One turning vector, and how many steps it has turned
The counts run from 0 to 312.
[ -3  -8   7  14 -14   2   1   3   8  24 -10   9   0   0   8  24   3  -3
   4   0   0   6  -5 -20  36   7  11 -28  -5   2   7   3 -21 -13 -22  24
   6   8  -1   1  -8] -> 143
[  4 -10  -1  12 -25   9   6  28  -4  17  -5  -8   0  -6   2  16  15  19
  -4  16  -8   5  -4 -12  18  -5   9 -15 -19   3  -8 -20 -17  27 -13  -8
  -5   3  -4   1 -16] -> 96
[ 16  -9  14  -1 -19  16  13  -4  -5  -2  -6 -12 -12   7  -5  19  -5  13
  18  -7  18   1  -7   6  32   1 -21  -2 -12   6   7  21 -12  -7   8   6
  11  15 -18   0   0] -> 309
[ 15  -1  14   5 -13  14   0  18   6  25  -2 -10 -15 -11  15  19  -5   9
  11  11 -12  14   8 -15  12  14   0  24 -11   1   5 -16 -18  20  -7   6
  -4  19  -3 -14  -8] -> 99
[ 17  14   3   0 -10   8  23 -13  -1  -7 -18 -22 -13   7  13  22  10  -6
   3   5   6  -5   2  12  15  24 -14   4 -27   1  14   9 -17  -2   1  -5
   9   6 -20  11  15] -> 7
[ -4  -8   5   4  -8   9  16  -6  -5  11 -20  29   1 -13  -5  38 -19   3
   6  15 -13   1  -3   1  12  30  16   1  -5 -12 -10   2 -16  -3 -23   0
  -2   2   1   2  -4] -> 127
[ 18 -12 -10  -2   8 -14   3  -9  -9   7 -36   3 -10  -4  -1  16  20  17
  -9 -11 -12  -6  -7  11   9  16 -16   7  -9  -3   2   5 -32  15  15   3
   5  -5  -2   9  10] -> 2
[ 30  -4   3  -3  -8  17  -2  -7   1  18   8 -15   4  -1   3  24   2   8
  10  19  -4   7   0 -33  16  12  24  -4 -10  -7  -1  -4 -22  13 -15  -5
  -4  11   7  -3  -7] -> 206
[ 21  -4 -17  14   5  -3  16  17   0   1   2   2 -22  -4  20  19   0  13
   6  14  -4  -7 -23   4  32 -24  -8   7   1 -17  -1  -5  -1  11  -9   0
   8   1 -10   4 -12] -> 85
[  1   6  -6   3 -16  12  11  -7   0  17 -34  -2 -21  -5  -9  25   8   0
   2  -7   2  19   0  -3   8  23 -15   9 -22   4  16 -12 -19  -2  -4   5
   9   5  -3  -4  18] -> 289
[  8   3 -28  16 -18   6  12   5   2   7   0  -2 -13  14   3  19 -10  -1
  14  15   3 -13 -11   1   8  25  25  20   2 -24   4  10   2 -10  -9  -9
  13  -9  -3  15  -5] -> 233
[ -7  -6 -14  20   1 -23   4   0   4  17  -4   0 -14   5  25   6  13  17
   8   7 -25  -9  -6   6  14  17 -12  23 -11 -17  26   0 -17   3  -3  -1
   7  22 -15  -5  -9] -> 276
[  7  -1 -10  -5   7  31   5  10  13  12 -17   0 -34 -11  -3  11   6  12
  -3  29  -5  -1 -17  24  13   1  -1   5  -1  -9 -18  -9 -21   3   1  -9
 -15   4   0  14  -4] -> 68
[ 22 -12 -17   7   1 -11 -10  24  -4   9 -13  21 -27   0  -4  11  16  30
  -8   3 -10   9 -28  -8  15   3  -9  -7   9  -8 -10  -4  -6  11 -14   8
   5   1  -4  -3 -20] -> 81
[ 35  -4 -18  17  -4 -11 -10  -4  -3   4  -1   1  -7  -2   1  16  21  26
   2   6 -15   5  -9 -27  25   5  11   7  -3   3   3 -19  -8   5 -12  -1
 -17  11  10 -13 -11] -> 208
[ 14 -30 -16   5   7   3  -4  -1   8  10  -1  -4   5   6 -10  38   4  26
   5   1 -10 -18   4 -13  10   2  11  16 -21   3 -14   0   1   5   6   1
 -14 -18 -10  21  -1] -> 219
[ 33  -1 -12   3 -21  -1  -2   6 -14   0   6 -24  -1   8   4  32  16  20
  -8   2   3  -5 -10 -17  17  -9  24 -13  -2   7 -12  -5 -12  17  -5  -9
  -4  -2   3   9   2] -> 204
[ 21   1  -6 -13 -11  18   6  -6  -7  11   4  -1 -10  22  -5   6  12   1
   4  10  -4 -10 -12   2  11  39   2 -16  -2  -5 -11  18 -10  -7 -19  -8
  10  25   1  12 -10] -> 186
[ 39   2   0  -2   7  14  10 -13   7   3 -12   1 -17  -9  17  32   2  -9
   3  16  -4  -1 -10  -4  18  -1 -16   0  -4 -15  -2   6 -17   2 -23   4
   9   0  -1   1   7] -> 194
[ 10  -2  -1   1  -1   0  12 -16  -2  17 -19  20  -4  -7   4  40  -6 -15
   6   3   2   1  -1  -7  17  13   0 -11   0 -18  -2  15 -23  -3 -23  13
  23  -1   3   6   8] -> 301
[-10 -18 -10  10 -19 -14   8   5 -13   4 -15  -3   8  -4   6  40   6   8
  -9   7  -8 -23  -4  11   7  11  -2   3 -18  -1 -16  -2 -22  23   4  -5
   0 -18  -8  17   5] -> 283
[ -2 -15 -19   2   8  -4  -2   0  -1  13  19 -20 -15  -2  11  36  -7  25
   0   5  -5  -9 -24   1  12 -17  -1  13   2 -16  -3   3  -4   8  -9  -3
  -1  24 -16  12   0] -> 89
[ 23  13  -3  15  -6 -15  15   2   1   0 -11 -18  -7   9  30  -3  16   6
   1   3 -16 -20  -4  10  26  22   4  12  -7  -2  14   6 -12  -1   6  -3
   7  10 -13   3  -8] -> 165
[ 27   3   6  15 -10  10  -3  -6  20  20   3  -7 -13  -2  22  18  10  -1
  11  18  -7  -1   1 -12  37 -10   9  -1  -8   8   7  -2 -20 -14 -19  16
 -18  10  11  -2  -2] -> 36
[ -3 -13  -5   9  -6  -3  -1 -13  -1  19 -10 -20  19 -10   6  35  14  22
 -19 -11 -17 -17  -5   2  18   1  13  -7   4  14 -12   2  -9   3  -5 -10
  -3   8  -6  15  10] -> 156
[ 10   9  -2   3 -24  -2  14 -12 -14   1   8 -25  -2   8   8  27  -3  10
  11  -4  11  -4 -11  -2  32   3  20  -9   6  -2   7  17 -20  -2  -5  -1
  13  23 -10  11   9] -> 312
[-16  -8 -13  10 -10  10   0  11   6  24   8 -20  -6  -3  10  36   2  12
  -2  -4 -13  -7 -16  14  24 -23  -6   4   2   8 -10  -3   4  12 -13  -5
   1  19  -8  14  11] -> 263
[ 32 -11  13 -13  -1   9  -9  -7  -4  13   2 -10  -7  10  -6  19   5  20
   9  -6   5   8  -3 -25  23  14  23 -13   2  -7   1  15 -28   1   4   6
   2   7   0   3  -7] -> 31
[  0 -16  -9   5 -11 -10  -5  19  -9  28  -8 -20  -4   2  -5  25  14  29
  -6 -25  -3   9  -8 -13   3  12   6   0   5   3  -1  -2 -12  29  11  -6
  19   6  -6   4   3] -> 268
[ 24 -13 -18  -5  -4   0  -8  -1  -2  13  13 -17 -21  12  -4  24   8  21
   6  -6  13  -3 -19   2  15 -24  -2  -1   2   7  -7   8 -19   3  12   4
  -6  21   0  16   9] -> 200
[  9  -4  -9   1  -6  14   6 -14   1  21 -22  -7  -2  -6   4  15   6 -16
  -3   9  -5 -12  -8   5  12  22  -3  -8  -5 -17  -8  15 -37   1  11  -3
  14 -13  12  20   2] -> 174
[-14 -24   0  -3 -10  20  -2  13   0  33   5 -16   9   1  -7  16   5  28
   5  -3 -18  -7  -3  -8  10  14   0  -5 -10   2 -14   0  -3  15  -6 -11
   9  19 -12  10  -8] -> 266
[ 25   2  -6   0  11  28 -11  -5  25  29 -23 -19 -18  -2  -6   8  17  16
   2   3 -10  11   8 -11   9  16  13  16  -7   2  13  -7 -19  -1   3  -1
  -3   0   1   2   7] -> 51
[ 20   5  -8  21  -8  -4  -3  -6  12   4   1  -4  -7   1  21   7  16  12
   3  24 -10  -8 -10  -1  40 -17   9   1  -5   6   9  -3 -14  -5 -15   6
 -18  17   8  -4  -4] -> 37
[ 24   9 -22  15  -8   8   2  10  17  10 -18 -15 -26  25   3  -9  32  17
   4  -1  -2  -4  -3   6  20  12   8  12 -13   3  18   4  -1  -6   8  -6
  16  -2  -4   7  -1] -> 54
[ 18 -22 -18  14  -9  -3 -10  -9   2  13   4 -18  -7  13   0   6   0  20
  16  -2  -2 -16 -11  -1  29   3   4  20  13  -6   2  17  -8  -3  24  -7
   6   6  15   9  -6] -> 42
[ 12  -3 -19  15 -26   6   2  23  11   4   1  -1 -29  18   4  28   1   0
  11  10   3  -9  -7  14   7  11   8  22  -7   7 -11  -4   2  -7  -3   4
 -13  -7   2  13   1] -> 231
[  4 -14  15  14 -13 -10  -2   2   4  18  -7   8 -11 -11  22   3   2  23
   4  13 -15  -6 -18  16  38  -1 -10   4  14   5  -1  10 -30   3   0  10
 -12  23   2  -8 -12] -> 148
[ 19   3 -18   7  -8  -4   3   6   8   5   4 -13 -18  24  16   7   9  12
   6  16  -4 -19  -8   4   3  28  25  15   2 -19   1  15  -8  -1   4 -10
   7  -4  -9  14 -12] -> 58
[ 13 -14 -11   9  -5 -28  10   3 -17   2 -11  26  -7   8  -3  45   2   4
   0 -16  -4  -9  -9   0  12  14   4  -3  -3   6 -12   9  -9  -3 -12  20
   3   1  -4  13   2] -> 299
[ 14 -10 -26  14   0 -16 -18   2   5   8  -2   1 -17  10   4  33   8  12
 -10   2  -9 -14 -12  -3  -6  25  16  14   4  -7 -15   1  -6  -8  -1   4
 -20 -25   0  17  -4] -> 61
